R: 3 groups of rows, each row roughly a mix of its group's hidden directions
R (92 x 11)
[35 -6 1 16 0 61 -15 -3 11 -24 25]
[-29 25 43 -8 9 24 35 8 23 -4 -32]
[-16 -8 27 -19 20 -27 -17 -24 21 -48 -25]
[-6 -14 31 -12 19 -5 -16 -25 27 -58 -13]
[17 -26 -66 -8 -11 13 18 -4 4 -5 -27]
[15 -69 -26 -7 -15 -19 4 3 -18 9 12]
[23 32 0 42 6 -3 -17 -3 9 38 40]
[3 24 -9 8 -26 -13 8 47 -20 51 5]
[-16 15 -25 8 2 -15 35 -46 -14 43 -7]
[-35 -7 19 -13 -20 -22 36 -16 16 -22 -43]
[-37 23 49 -6 10 -45 -12 11 -2 -7 -8]
[-27 48 25 10 2 23 19 10 20 -8 -41]
[-18 -37 22 -28 -11 -46 25 -2 -25 -6 -19]
[19 34 -17 28 13 48 -27 -1 25 3 21]
[6 17 42 1 8 2 -25 -23 32 -48 -16]
[-1 -46 -26 -41 -17 -15 -1 -9 -7 -40 -12]
[16 -15 -22 19 -8 -42 -24 -31 -13 14 42]
[27 -22 -10 25 3 19 3 44 -8 47 18]
[-31 54 35 19 13 -13 -14 -4 -4 20 20]
[12 -51 -19 -32 -18 -12 18 28 1 -21 -27]
[-21 62 30 1 9 14 7 -11 25 -15 -19]
[-8 -34 -23 -31 -21 -16 5 -24 1 -48 -22]
[-31 5 13 -20 -3 -62 0 24 -6 8 -27]
[34 24 29 17 -16 37 -34 20 16 -23 1]
[-1 5 35 -8 16 -6 -25 -24 31 -53 -17]
[5 -42 11 -33 -9 -13 0 44 15 -34 -18]
[-1 -72 -10 -14 -15 -13 23 11 -15 9 -8]
[-42 37 37 0 7 -45 -9 12 -3 3 -8]
[2 -46 3 -31 -21 -35 21 27 -3 -13 -28]
[7 -68 -25 -12 -20 -26 9 -4 -15 -1 1]
[-14 -5 -9 -43 -19 -19 2 -14 14 -53 -27]
[35 -10 -3 16 -8 63 -13 13 2 -14 27]
[-39 40 40 10 13 -34 -7 -13 -15 14 6]
[22 4 18 5 15 35 -24 -22 33 -47 11]
[21 -41 -1 -27 -2 11 -9 34 27 -42 -12]
[38 -35 -37 5 0 7 -25 19 -19 17 33]
[18 15 11 43 26 30 -4 -10 -4 38 33]
[-33 -40 -7 -29 10 -45 13 29 -12 -3 0]
[21 47 -4 31 16 8 -34 9 -3 26 31]
[-29 18 42 7 1 -45 14 -27 -18 24 3]
[0 37 -17 -12 2 -13 -38 -38 1 -43 8]
[-15 -2 34 -19 -15 -49 8 44 14 -2 -18]
[14 11 -25 24 17 48 -14 -42 -16 4 23]
[2 9 -35 16 -14 -4 35 -41 -19 43 -1]
[-2 16 -10 -1 -18 -24 2 59 -16 42 7]
[-8 60 32 28 17 14 3 0 15 24 5]
[-5 -9 -16 14 -12 -47 -16 -56 -11 -11 18]
[-7 -59 -19 -30 -21 -13 16 -1 -8 -25 -23]
[25 -51 -19 -27 -18 1 15 30 16 -21 -20]
[19 9 -2 5 -18 12 -11 69 -3 17 27]
[17 3 -41 17 15 50 -14 -36 -10 -6 12]
[-25 -30 3 -37 -17 -6 25 14 2 -29 -45]
[19 -24 10 -16 7 8 -28 31 34 -48 -15]
[-21 44 12 -4 14 1 -18 -49 0 -37 -6]
[-25 -21 -5 -31 -24 -26 16 -18 6 -43 -34]
[-26 -12 1 -33 -23 -28 19 -18 16 -41 -32]
[-24 -18 22 -13 -17 -1 46 29 16 5 -42]
[22 -59 -19 -29 -11 3 12 12 3 -29 -20]
[-35 0 10 -18 -1 -63 14 9 -8 13 -25]
[-30 42 45 15 16 -16 -14 -14 -14 16 22]
[25 -6 -43 -2 4 50 -16 23 22 -21 2]
[6 -41 -15 -6 24 37 -5 -36 5 -39 10]
[1 22 -8 10 -27 -11 19 39 -20 55 10]
[22 8 -1 33 8 -15 -12 -34 4 29 52]
[30 -11 -43 19 -21 4 29 -35 -5 30 -13]
[-11 -59 -11 -27 -22 -16 26 -5 -2 -22 -24]
[10 -4 24 -12 0 -3 -40 51 17 -38 1]
[-1 -4 -29 12 8 21 32 -60 -10 24 6]
[-22 -40 -29 -24 7 -26 12 40 -23 14 13]
[37 -20 -48 10 -10 44 14 -16 3 11 9]
[-9 -15 26 -14 21 -10 -17 -31 23 -55 -18]
[-21 9 -23 -1 -10 -35 25 1 -27 54 -13]
[-21 1 -8 -39 2 -7 -18 -25 -16 -55 -24]
[40 -33 -44 -5 -13 35 5 16 18 -11 -8]
[19 -9 28 1 8 31 -26 1 27 -55 10]
[20 -47 -20 -24 -27 -16 22 30 6 -7 -27]
[16 51 8 17 21 27 -22 33 1 26 17]
[-24 17 -12 3 -8 -36 29 -24 -19 46 -23]
[24 6 -9 12 13 49 -7 53 -4 25 2]
[23 12 31 8 6 31 -23 -11 35 -47 10]
[-31 40 50 12 9 -32 -9 -7 -9 16 11]
[13 -16 18 -13 7 11 -42 36 14 -49 1]
[32 -31 -34 -14 -5 28 -7 25 31 -29 -14]
[-11 21 -24 8 -15 -22 27 5 -23 61 -3]
[15 55 7 26 22 19 -28 5 1 20 28]
[29 -24 -45 -7 -3 44 -10 27 12 -20 -5]
[15 -30 -63 -11 -15 6 22 -3 -8 -1 -28]
[36 -35 -27 -11 -1 31 -12 15 27 -35 -13]
[31 -4 -44 6 -1 50 -17 22 21 -11 1]
[3 49 15 36 15 24 -26 -16 9 18 28]
[39 0 -19 22 11 14 -27 23 -9 34 41]
[-24 -34 -31 -25 8 -33 9 37 -23 18 5]
one row of each group, then the others: which group is each in?
[30 -10 -39 1 2 51 -19 23 20 -19 2]
K
[37 24 25 21 -16 44 -29 15 16 -19 5]
E
[-6 -35 18 5 -13 -9 41 38 6 40 -12]
B

[-5 -34 21 -35 5 -14 -10 35 13 -45 -15]
K
[-3 -11 23 -9 22 4 -15 -37 27 -56 -9]
E
[10 -37 -44 -20 -24 -13 29 17 -6 -1 -34]
K
[12 11 -32 22 14 45 -4 -46 -12 11 21]
K
[-25 -47 6 -31 -14 -13 31 -4 -3 -23 -33]
B
[-8 -17 -37 -5 -11 -7 18 35 -33 46 13]
E
[20 -6 23 -2 11 28 -33 8 28 -54 11]
E
[11 1 -32 18 -18 -1 37 -39 -15 44 -1]
K
